Each named move below is a turn or a mirror, shown by a few rows before and after it. Which moves, in which order, take the first row of each later pair to the second? The first pair is answered.
move Q_862:
12; 0; 17; 2; 15; -11; -3; -18; -6; -4; -2; 14; -17; -11; -23; 12; 20; 9; -10 |-> 27; -18; 17; 7; 14; -6; -3; 0; 4; 1; -16; 7; 4; -6; -28; -7; 12; -3; 2
36; 14; 1; -1; 23; -12; -16; -4; 25; 13; -13; 9; 3; -33; -17; -9; -7; 5; -13 |-> 27; 27; 5; -1; 21; -20; -15; -15; 21; 14; -9; 13; -12; -32; -13; 5; 2; 10; -21
4; -1; 5; -15; -21; 1; -2; 9; 13; -6; -12; -36; 3; -8; 23; -6; -19; -2; -22 |-> -1; 14; 4; -15; -23; -1; -4; -4; 11; -7; 0; -27; -18; -11; 28; 5; -9; 0; -28
-12; 3; 10; -11; 2; 6; 13; 1; -9; -16; 8; 2; 7; -8; -17; 18; 10; -2; -4 |-> -5; -11; -2; -8; 3; 4; 16; 9; 0; -8; 2; -4; 20; -10; -18; -1; 5; -12; 5
move Q_956:
11; 12; -5; 4; -6; -9; -11; 7; 19; 8; -6; 0; -2; -11; 5; -17; -5; 1; 1 |-> 1; -7; -5; 5; -12; 0; -8; 12; 15; 11; -5; -16; 2; 5; 12; -22; -1; 1; 8
17; -3; -16; -13; 15; 10; 16; 36; 3; -14; -11; -6; 33; -19; -13; -32; -34; -21; 0 |-> 16; -17; -11; -13; 11; 18; 22; 37; -7; -15; -10; 0; 36; -11; -19; -22; -25; -18; 1
9; -35; -14; 25; -5; 5; -35; -42; -12; 17; 1; -24; 12; 16; 31; -13; 38; 3; 36 |-> 5; -36; -11; 17; 2; 4; -31; -52; -24; 10; 8; -11; 12; 9; 14; 8; 51; -1; 29
move Q_733:
-24; 31; 10; -14; 6; -22; -8; -14; -16; -25; 15; 3; -19; -39; -1; 23; 9; -2; -4 |-> 31; 13; 0; -9; 16; -3; 5; 28; 38; 12; -4; 5; -1; 0; -33; 8; -31; 25; -23
-1; -15; -6; 4; 1; -15; -16; -14; -9; -9; 2; -3; 5; -20; -4; -11; 26; -19; 16 |-> 11; 6; 1; -7; 12; -21; -2; 2; 5; -10; -2; 3; 7; -26; -26; -12; 0; -13; -5
-19; 32; -8; -20; -16; -15; 4; 20; -15; -16; 1; -20; -26; -27; 13; -17; -4; -28; 13 |-> 17; 13; -16; -14; -9; -1; 4; 41; 25; 9; -13; -25; -2; -4; -2; -33; -36; -13; 0
17; -3; -23; -5; -5; -28; -22; -22; 0; 14; -7; -10; 14; -14; 4; -2; 23; 3; 11 |-> 8; 14; -15; -11; -1; -38; -8; -17; 1; -1; 2; -3; 3; -38; -4; -2; 17; -5; -2
move Q_876:
3; 3; -15; 13; 17; 24; -15; 0; 36; 32; 2; 11; -18; 11; 21; 5; 18; 15; 3 |-> -7; -28; -14; -11; 20; 38; 13; 21; 18; 16; -10; 5; 21; 20; -22; 3; 22; -5; 14
-4; 19; 2; -4; -4; -8; -10; 6; 9; 3; -13; -4; 10; -18; -5; -24; -16; -20; 11 |-> 12; 23; 4; 3; -7; -11; -8; 1; 18; 13; -15; -3; 7; -19; 5; -28; -16; -8; 7
-4; -5; -14; -9; -13; -3; 1; 12; -2; -13; -15; -11; 17; 4; 7; -26; -13; -29; 24 |-> -7; 14; -12; -4; -22; -13; -13; -5; 3; -10; -4; -6; 3; -6; 24; -26; -6; -23; 19
-31; 40; 4; -7; -6; -12; 23; 25; -6; -28; 1; 8; -20; -7; 7; 5; -17; -11; -14 |-> 4; 40; -5; 11; -2; -9; 5; 16; 25; 1; 2; 6; -30; 6; 24; 7; -20; 13; -23
Now pairs of rows:
Each pair is 2 to 3 moves apart.
7; -49; -17; 4; 6; 25; 0; 13; 0; 11; -5; -12; 12; 19; 0; 7; -8; 28; -5 |-> -34; -24; -2; -11; -2; 19; 11; -5; -33; -12; 14; 5; -12; 6; 5; 29; 8; 25; -10 | Q_862 Q_876 Q_876
-12; -3; 27; 14; 16; -23; -3; -32; -17; -12; 9; 15; 2; -12; -7; 22; 9; -2; -19 |-> 10; -4; 20; 26; 14; -28; -27; -29; 7; 2; 2; 7; 6; -22; 13; -7; 2; -2; -9 | Q_862 Q_876 Q_876
1; -18; -5; -8; 4; 5; 15; 10; -4; 2; -9; -6; 17; 14; -18; -1; 4; -3; 10 |-> 1; -9; -4; -4; -4; -6; -4; -4; -2; 7; -7; -13; 13; 1; 9; -14; 9; -15; 15 | Q_733 Q_876 Q_862
-14; -1; 9; -3; -1; -2; 3; -16; -31; -15; -2; -1; -5; -7; -8; 11; 21; -2; 9 |-> 6; -3; 10; 8; 6; 10; 2; -12; -9; 6; 3; 11; -9; 19; -5; 22; 15; 24; -1 | Q_733 Q_733 Q_862
-10; 14; 9; -12; -5; -7; 1; -8; -32; -18; 14; 20; -16; -18; -7; 25; 28; -10; -1 |-> 34; 9; -3; 15; -6; -12; -28; -9; 16; 17; -4; 7; -14; -16; 23; -19; 8; -3; 3 | Q_862 Q_876 Q_876
25; -32; -6; 8; 10; 15; -2; -8; -9; 16; -1; 13; 12; 33; -17; 18; 16; 22; -8 |-> 23; -6; -2; 22; 2; 8; -20; -28; -7; 22; 9; 9; -10; 20; 14; 23; 27; 26; -8 | Q_876 Q_876 Q_876
4; -15; 11; 15; 9; -17; -29; -23; 9; -6; -17; -6; 16; -21; -11; -22; 12; -26; 14 |-> 18; 7; 12; 24; 24; -9; -25; -25; 23; 7; -11; 6; -7; -17; -12; -2; 2; 7; -9 | Q_733 Q_862 Q_876
26; -5; -4; 13; 8; 24; 6; -13; 25; 26; -3; 11; 4; -10; 7; 14; -13; 25; -15 |-> -14; -18; 4; 1; 5; 27; 20; -23; -23; -2; 7; 14; 17; -4; -2; 24; 15; 5; 1 | Q_876 Q_733 Q_862
1; 16; 3; 0; 1; -24; -14; -22; -18; -18; -4; -1; -5; -48; 0; -5; 22; -18; 8 |-> 17; 38; 6; 0; -1; -12; -3; 9; 32; 5; -6; -13; -18; -19; 11; -23; -22; 3; -15 | Q_733 Q_862 Q_956
8; 9; -12; -17; 8; 7; 8; 30; 3; -7; 8; -5; 3; 13; -16; -9; -14; 3; -14 |-> 8; 16; -12; -10; -2; -5; -3; 19; 14; -7; 6; -13; -5; 3; 0; -25; -16; -7; -5 | Q_876 Q_876 Q_862
-28; 41; 11; -3; -11; -25; 6; 2; 1; -6; -6; 12; -11; -38; -5; 6; -20; -14; -3 |-> -25; 10; 6; -12; 4; -15; 23; 18; -5; -9; -15; 3; 17; -23; -29; 0; -22; -27; 0 | Q_876 Q_876 Q_876
-10; -15; -9; -8; 0; 22; 24; 21; -14; -12; -3; -6; 18; 33; -16; 2; -10; -11; 13 |-> 22; 14; -8; 16; 0; 10; -9; -13; 12; 16; 8; 14; -17; 11; 7; 18; 3; 22; -12 | Q_956 Q_876 Q_876
2; 9; 16; 28; 7; 2; -23; -3; 0; 22; -16; 3; -31; 20; 25; 15; 20; 23; 10 |-> -12; -7; 21; -2; 30; 9; 21; 31; -10; 1; -28; 9; 4; 21; -33; 17; 1; 2; 12 | Q_733 Q_876 Q_876
